In the data rows, the value 128 means zero.
Here are some points, each followed by its number:
[140 114 145 116 104 154 102 169 166 139 124 134 164 153] 0
[ 95 135 117 116  66 117 125  89  89  79  80 135 109  84] 1
[135 121 115 108 114 109 169  86 131 123 124 144 139 151] 2
[131 161 123  73 145 125 123 104 126  91 103 160 124 141] 3
[127  94 127 122 152  98 102 103 131 126 113 129 168 173] 4
[133 123 117 141 183 137  98 150 123 133 101 135 143 123] 5
[138 101 171 159 166 109 136 122 157  91 123 143 126 195] 6
[110  95 228 200 253  51 190   0 106  34  68 188 171 255] 7
[104 107 130 122 131 135 125 113 108 125 146 144 133 148] 8
[148 134 110 141 112 121 143 123 109 102 113 130 128 127] 9
[125  86 199 199 167  55 200  22  96  43  66 142 141 255] 10
[152 126 130 165 194 107 151 137 160  99 145 135 133 164] 11
[132 140 117 103  99 161 135 145 159 127 128 123 136 102] 12
[132 121 165 163 172  92 135  90 125 110 102 129 152 255] 13
[134 123 153 111 126 147 149  88  70 118 129 176 125 170] 14
[138 125  99 150 130 125 126  88 136 112 183  98 160 172] 15
[ 96 117 146 124 159 153 116 110 143 111 127  98 142 148] 16
[112 110 159 117 156 125  98 117 155 143 132 117 106 130] 17
[102 103 133 137 133 140 126 138 116 133 103 133 119 149] 18
[105 147 137 127 149 147 131 128 130 107 134 165  97 127] 19
[112 145 119 131  99 144  98 167 145 131 130 115 119 111] 20
[175 117 119 136 121  98 121 117 137 152 104 113 141 156] 21
[131 160  65  78  55 207 102 249 165 240 153  98 104   0] 22
[136 115 183 134 121 118 133  90 132  73  96 129 124 107] 23
[100 104 121 139 115 111 101 139  78  59 147 148 149 105] 24
[136  95 110 116 111 144 130  99 125 140 126 139 118 106] 25
[129 126 125 138 128 119 143 146 123 118 128 154  99 103] 26
[129  97 172 142 129 102 159 108 152  94  91 159 141 185] 27
[150 170 110 141 150 136 113 127 151 155 112  92  84 106] 28
[104 156  66 113 123 157 109 182 145 157 139 163 138  64] 29
[105 133 123 132 134 146 162  79 138 135 127 108 116 174] 30
New points follow, each followed by the numbers of its two nearest points above, looking only along the 4 directions in which the numbered points spread most, nearest first.
[165 157 137 136 114 137 117 163  97 137 106 152 131 154] 18 17
[104 141 112 122 145 150 104 196 130 157 127 119 117 168] 0 5
[142 117 127  92 104 110 129 104 116 157 148 125 113  95] 25 12
[124 100 107 115 156 135 105  98 151 115 146 137 136 112] 18 8
[124 193  11  12   0 178  48 213 121 255 178  49 110   0] 22 29
[117 100 146 144 105 121 141  83 108  74 139 137 139 177] 14 2
[154 151  96  53 110 179 100 183 115 215 182 119 117  55] 29 22
[101  62 255 237 222   0 202   0  99   0  59 195 175 255] 7 10
[119 144 148  71 138 120 116 161 184 188 115 143  85 106] 28 20
[109 163  91  60  95 156 109 197 121 177 129  80 124  53] 29 20
[123 148  20  49  58 163  76 233 131 229 146  74 159   0] 22 29
[146 149  92  97 119 176  71 201 152 199 183  77 121  59] 29 22
[143 148  82  59  99 180 105 212 128 250 186  86 137  15] 22 29
[137 131 119 119 129 165 103 102 106 138 124 135 148 101] 25 9
[150 189  16  23  42 216  29 255 173 252 209  32 111   0] 22 29
[146 136 135 106 162 108 135 144 144 129 107 115 116 131] 17 18
[134 171 170 148 124 138 120 156 135 138 141  95  96 174] 17 21
[133 126 143 129 121 112 131 127 107  97 110 147 102 121] 3 9
[152 135 107  95 166 152 158 110 136 174  85 132 144 101] 28 17
[107 153  50  73 108 105  80 218 136 207 158  89  96  81] 29 20
[ 98 147 155 119 146 123  91 122 150 131 169 101  95 117] 17 5
[136 138 128 148 159 155 140 122  99 112 154 110 123 119] 18 17
[129 102 150 114 106 139 115 136 123 101 119 128 157 124] 8 18
[105  87 118 128  62 151 122 121 131 113 129 149 118  77] 25 12
[128 105 101 134 156 117 112 141 132 142 113 136 136 159] 16 17
[132 123 171 135 153 102 102 118 136 118 138 149 162 171] 4 16
[123 134 144 127 121 102 136 161 137 111 103 142 128 147] 18 16
[ 77  17 255 255 255   4 242   0  91   0   4 255 200 255] 7 10
[125 128 106 120  97 111 152 140 126  96 172 113 106 131] 25 9
[132 185   0   0  20 255  22 243 148 255 155  54 106   0] 22 29
[117 126 138 109 160 121 141 136 129 157 128 147 103 123] 17 26
[111 131 150 134 138 131 112 180 147 107 163 134  95 122] 5 19
[114 126 124 127 109 108 115 179 152 182 155  96 133 172] 0 21
[151 107 137 144 143 117 153 136 126 150 116 123  90 119] 17 18
